The same turns and mirrors carry the whole set onto itself, and each row onto the other rows of its family. Which rows share a family with each named row? Give them in list order.
These 16 rows form 4 families of 4 rows each.
bamo: -23.9, 3.4, 25.3, 4.2, 22.6, -5.3, -21.7, 4.0, -0.6
rom: -0.1, -14.4, 2.7, -2.4, 26.1, -33.5, -22.5, 3.8, 3.0
zil: -16.4, -14.5, 2.5, 22.4, 3.8, -46.0, -15.5, -11.8, 10.9
Viki: -12.6, -18.3, -8.9, 3.0, -10.9, -25.5, -15.3, -1.0, -6.7
vitom: -10.2, -17.4, 0.1, -10.5, 10.3, -10.3, -15.5, 8.8, -8.1
tuk: -26.0, -3.8, 22.4, 28.0, 5.7, -19.4, -9.7, -0.2, 21.0
Domad: -20.4, -5.1, 27.2, 2.6, 22.2, -11.5, -29.8, 8.6, 12.4
zonir: -13.3, -5.5, 10.5, 16.3, -17.4, -17.0, -1.7, -1.4, -2.7
kol: -24.5, -10.2, -7.8, 18.5, 0.7, -40.5, -18.5, -12.3, -1.7
Giguk: -17.9, -11.5, 0.0, -5.5, 24.1, -28.4, -31.0, -3.6, -9.0
kazo: -31.3, 5.1, 17.8, 28.3, -1.0, -18.5, -9.1, -5.4, 6.5
difom: -10.3, -16.9, 7.3, -2.8, 19.6, -37.5, -36.6, -3.0, 2.8
Sisu: -15.2, -16.8, -10.8, 19.3, 2.2, -38.5, -15.7, 1.4, 15.9
vib: -19.2, 0.5, 17.6, 26.1, -9.0, -18.8, -17.9, 7.1, 20.9
Mufa: -4.4, 2.5, 30.4, 4.8, 14.7, -12.9, -25.8, 10.4, 8.0
Davon: -11.3, -4.2, 20.1, 3.5, 4.2, -2.0, -2.2, 7.8, -3.8

Same family as Davon: Viki, vitom, zonir
Same family as difom: zil, tuk, Domad
Same family as kol: bamo, Giguk, kazo

The same turns and mirrors carry the whole set onto itself, and each row onto the other rows of its family. Which rows share a family with each named row? Give them in list order.
These 40 rows form 5 families of 8 rows each.
fedo: -18.8, 17.6, -9.9, 13.1, 5.4, 12.9, -6.6, -6.4, -14.3, -20.6, -8.7, -12.0, -6.8
Fomir: 9.6, 31.9, 12.7, 6.3, -15.3, 16.7, -7.0, 4.5, -21.0, -1.0, -7.7, -12.9, -4.2
kasaf: 2.2, 32.6, 13.0, -19.1, -1.6, -4.2, 19.0, 14.8, 7.6, -9.9, -14.6, -9.6, -4.0
metid: 3.3, -5.4, 14.4, 3.5, 7.9, 4.0, -1.8, -10.4, 6.2, 5.4, -9.3, -8.0, -24.2
dudu: -30.3, 29.7, -1.7, -1.4, 3.9, -9.3, 6.0, 8.3, -0.6, 13.6, 3.0, -0.8, -24.0
gepup: -18.6, 14.9, 7.3, -5.4, 13.4, 22.4, 8.6, 9.9, 7.2, 13.0, -9.8, -18.9, -22.5
lizuz: 14.1, 25.6, -2.7, 4.9, -9.0, 25.0, -3.5, -0.6, -14.3, 0.3, -3.9, -8.4, -2.3
Vot: -8.0, 11.0, 0.3, -4.2, 3.6, -16.2, 5.0, -7.0, -0.6, -29.9, -7.5, -1.8, -14.2
Vozu: -16.4, 25.1, -11.8, 16.4, 5.5, 8.6, -5.2, -4.8, -23.2, -15.4, -6.1, -10.5, -8.6
gubot: -2.9, -3.7, 24.8, 2.8, 5.9, -0.5, 1.4, -6.2, -0.1, 4.3, -16.1, -11.1, -29.6
dol: 8.5, 30.9, 9.5, -20.6, -4.6, 5.6, 17.6, 12.9, 3.4, -14.9, -8.1, -5.7, -6.3
Fise: 8.4, 32.1, 3.8, 6.1, -11.7, 21.6, -1.0, 2.6, -25.7, -2.1, -9.4, -10.0, -4.7
mopu: -15.2, 19.0, 13.9, -5.2, 11.2, 18.7, 12.7, 13.5, 10.8, -5.7, -8.1, -22.1, -29.1
tuf: -3.6, 22.5, 17.1, -3.1, -18.5, -10.6, 1.1, 1.8, -7.6, 20.7, -2.1, 3.8, -24.7
Kipem: -3.4, 38.1, 11.2, -13.4, -7.7, 3.9, 10.0, 17.1, 1.6, -18.7, -8.1, -0.3, -4.2
Kovo: -11.0, 20.4, 9.0, 1.2, -5.0, -16.5, -1.1, -3.5, -2.9, -30.1, -8.8, 4.9, -10.2
Zifol: 5.4, 16.1, 6.2, -3.9, -17.9, -11.0, 3.1, -7.5, -16.0, 19.5, 0.4, -1.5, -22.6
gavor: -22.9, 27.2, -8.6, 17.2, 8.1, 6.0, -9.9, -0.9, -16.2, -16.1, -2.7, -14.0, -8.0
nen: 4.8, 28.7, 13.6, -15.6, 4.3, -4.6, 14.4, 19.9, -3.8, -13.5, -11.2, -13.7, 3.1
fim: -4.4, 10.6, 9.5, -0.7, 8.2, -23.0, 4.4, 2.0, -7.1, -23.8, -11.2, -9.8, -3.3
bora: -4.4, 12.4, 6.5, -3.0, 0.8, -17.7, 1.4, -4.5, 3.3, -30.8, -9.6, -6.3, -5.7
rali: 2.0, 18.3, 10.6, 0.5, -9.6, -16.9, 3.2, 3.6, -20.5, 23.3, -2.1, -9.9, -12.0
Zozus: -9.8, 18.7, -17.8, 14.7, 8.4, 12.4, -7.0, -7.1, -11.7, -13.1, -0.5, -8.0, -6.5
zoga: 4.3, 29.8, 9.9, -17.9, -4.0, 2.0, 13.1, 14.3, 7.4, -18.9, -9.1, -10.4, 0.9
tomo: -4.9, -1.3, 26.2, 7.8, 4.8, -5.3, -6.4, -7.1, -0.2, 1.6, -11.3, -12.6, -26.1
bek: -19.4, 25.6, -9.9, 18.5, -0.6, 8.9, -4.3, -4.6, -19.5, -13.6, 1.0, -16.2, -22.4
gaku: -15.1, 14.6, 13.7, -7.4, 18.5, 15.9, 13.7, 12.9, 8.3, 7.3, -13.1, -16.4, -23.5
Gepun: 8.2, 25.8, 6.9, 2.0, -13.5, 27.3, -1.5, 1.5, -17.0, -6.8, -11.8, -12.0, -2.4
Tamo: -6.5, 12.0, 4.0, -6.4, 17.9, 19.5, 8.8, 8.7, 14.6, 9.1, -6.8, -13.3, -20.0
gitep: -24.7, 35.0, -13.6, 0.5, 2.1, -12.8, 9.3, 5.2, -9.5, 12.9, -1.2, -9.5, -12.6
Bime: -24.1, 29.7, -14.5, -5.6, 6.2, -3.6, 11.0, 6.2, -5.9, 14.3, 5.1, -5.9, -21.2
zipu: -25.3, 26.8, -11.4, -2.1, 4.0, -9.2, 6.2, 5.5, -3.6, 18.6, 5.3, -10.6, -18.1
migom: -6.4, -4.7, 18.1, 5.7, -0.5, 4.9, -3.7, -10.7, -0.6, 9.2, -12.9, -12.5, -27.8
Govut: -1.0, 1.3, 25.1, 4.3, -2.1, 2.5, 1.6, -6.6, 2.4, -8.7, -10.3, -17.1, -34.5
buro: 1.1, 20.5, 5.6, -1.5, -17.4, -11.7, 1.0, -2.9, -10.8, 26.4, 1.7, -7.1, -17.9
sele: 4.8, 33.8, 5.4, 6.7, -18.2, 22.1, 0.8, 3.1, -21.7, -0.3, -2.1, -17.2, -18.1
sese: -6.9, 12.2, 9.6, -2.8, 3.6, -24.6, 6.8, -6.0, 3.5, -21.9, -14.8, -6.1, -10.8
gebem: -14.8, 22.5, 17.0, -6.2, 15.8, 17.0, 8.1, 16.6, 9.8, 8.8, -9.6, -20.0, -19.3
Tesa: 2.8, 26.8, 6.0, 0.0, -19.9, -16.1, 3.7, -4.9, -17.2, 19.1, -4.4, -5.7, -13.4
med: -21.8, 26.5, -7.2, -0.8, 10.0, -13.7, 8.3, 11.5, -13.5, 17.7, 2.1, -13.4, -11.7

Same family as zipu: Vozu, gubot, Fise, bora, zoga, gaku, buro
Same family as Vot: Fomir, dol, Zifol, gavor, tomo, Bime, gebem
Same family as sese: fedo, kasaf, gepup, Gepun, gitep, migom, Tesa

The same turns and mirrors carry the whole set onto itself, and each row onto the other rows of its family. Which rows share a family with each named row? Give them in list order.
These 18 rows form 3 families of 6 rows each.
dinod: -3.7, -1.6, -9.0, 6.3, 2.0, -11.7, -4.3, 11.4, 25.9, 7.5, 8.0, 14.5, -2.7, -1.5, 8.4, 1.5, 20.1, 1.1
falo: 13.6, 1.9, -11.6, 3.6, -11.0, -1.1, -4.7, 13.0, -10.1, 9.4, -5.6, -0.4, -4.6, -23.9, 6.1, 6.0, -12.5, 16.7
bokub: -4.9, 6.6, -1.4, 10.4, 7.6, -12.7, 9.3, 1.9, 22.6, 9.5, 15.2, 19.4, -11.5, -3.7, 5.6, 5.3, 10.6, 3.2
Boze: 9.2, 1.3, 8.4, -15.2, -7.1, 13.8, -3.2, 1.1, -11.3, 8.1, 12.4, 11.2, -0.9, 22.2, -11.6, -0.3, 19.5, -5.4
Dinif: -4.9, 8.8, -7.7, -10.8, 3.1, -5.3, 9.7, -16.5, -9.5, -18.6, -8.2, 5.3, -4.6, 7.6, -12.4, 13.5, -14.3, 11.6
puvad: -10.0, 0.9, -3.5, 8.6, 6.6, -13.7, 3.7, 7.0, 26.5, 4.8, 12.8, 14.8, -7.2, -4.9, 5.4, 5.2, 13.5, 6.8
rav: 4.9, 2.3, 3.6, -15.2, -2.2, 9.1, -0.1, 3.5, -6.8, 12.5, 11.9, 3.8, -0.9, 26.7, -15.1, -3.4, 17.9, -6.9
fedok: 18.7, -0.8, 3.0, 5.0, -9.1, 2.9, -5.6, 12.0, -7.7, 10.8, -2.7, -3.6, -5.4, -28.1, 4.4, 3.0, -11.7, 14.0
fabe: 14.8, 2.2, 10.2, 4.8, -5.0, 1.5, 0.4, 6.6, -6.3, 12.4, -4.5, -3.8, -9.2, -28.8, 8.2, 4.0, -18.1, 8.6
kez: -10.9, -13.6, 20.5, -17.0, 24.9, 4.5, -4.3, 1.3, -12.1, -6.9, -1.9, -11.6, 14.2, -5.4, 8.5, 1.7, 4.0, -0.5
gulel: -11.0, 10.5, -2.0, 19.4, 12.0, 7.2, -6.1, 3.9, -12.1, 7.8, 11.0, -8.0, -7.3, -2.7, 4.9, -21.7, -0.2, -20.1
gok: -18.5, 0.4, -8.7, 20.0, 7.5, 3.4, -7.8, 14.5, -13.5, -1.2, -0.2, -6.1, 2.4, -5.0, 9.0, -22.5, -5.3, -12.5
zod: -7.6, -12.9, 22.2, -16.5, 24.0, 2.2, -1.8, 5.6, -14.9, -1.0, -0.9, -15.9, 16.6, -2.3, -0.3, 0.3, -0.9, -1.3
kuze: -4.9, 11.4, -12.6, -14.2, 7.1, -5.7, 7.4, -15.1, -5.3, -19.3, -6.3, 9.7, -2.7, 10.7, -3.9, 17.2, -6.8, 10.0
pofet: -4.5, 5.7, -5.8, -10.7, 5.0, -11.7, 11.9, -13.1, -8.4, -7.0, -4.7, 1.5, -3.0, 10.0, -14.5, 14.9, -16.7, 19.3
guzu: -9.2, -9.7, 21.8, -21.2, 15.9, 9.4, -8.3, 2.4, -12.7, -7.0, -3.2, -4.4, 16.8, -8.2, 12.7, 5.9, 0.1, 6.2
Bufu: -12.8, 7.1, -12.1, 20.6, 8.5, 6.9, -3.5, 9.1, -14.6, 0.4, 8.6, -8.0, -6.9, 0.9, 3.6, -23.1, -2.9, -14.0
pip: 8.9, 2.9, 5.0, -10.5, -6.9, 18.7, -9.6, 1.1, -12.9, 0.4, 5.5, 11.2, 5.7, 24.0, -6.8, -6.5, 14.4, -12.4

Same family as zod: bokub, rav, fabe, gulel, pofet
Same family as dinod: falo, gok, kuze, guzu, pip

The same turns and mirrors carry the whole set onto itself, and each row onto the other rows of its family. Which rows share a family with each named row? Give them in list order.
These 16 rows form 4 families of 4 rows each.
pugo: -6.1, -2.4, -26.0, 8.8, -16.3, 1.6, -15.5, 12.2
Kofaz: 0.1, -5.6, 13.2, -14.2, -15.0, -17.5, -0.8, 3.3
fafa: 3.7, -10.3, 19.2, -6.2, -16.3, -12.4, 0.4, -0.1
Loz: -3.1, -22.8, -7.4, 12.0, -4.2, 12.4, 7.4, 6.8
Goza: 22.4, -8.2, -1.5, -14.9, -2.8, -0.4, -6.9, 4.5
zarid: 9.8, 4.6, 9.0, 16.3, 4.7, -6.8, -3.9, -9.1
Vaf: -3.3, -19.5, -9.1, -18.1, -0.6, -3.8, 4.3, 15.4
Ditop: -21.2, 2.3, -13.9, 6.5, 1.6, 8.3, -3.0, -6.5
ras: 13.5, -0.8, 0.7, 11.2, -15.1, -3.5, 17.4, 12.1
kavo: -18.0, 11.1, -13.4, 11.5, -3.3, 5.1, 0.5, -5.8
guro: -4.4, 0.1, -3.7, -12.6, 13.5, -14.4, -13.2, -3.1
podet: -8.1, 11.2, -5.6, 10.7, -10.7, -24.7, -12.7, 6.6
Fep: -12.6, -20.0, 2.4, 13.1, -3.0, -8.7, -18.9, -2.1
dek: -4.2, -8.1, -22.3, 15.0, -16.7, 6.9, -15.6, 9.3
voze: -5.3, 8.2, -21.9, -3.7, -8.4, -8.4, 9.7, 19.2
reto: 26.8, -1.9, 0.1, -9.1, -6.2, -1.9, -3.4, 4.2

Same family as dek: pugo, Goza, reto
Same family as Loz: Vaf, ras, voze

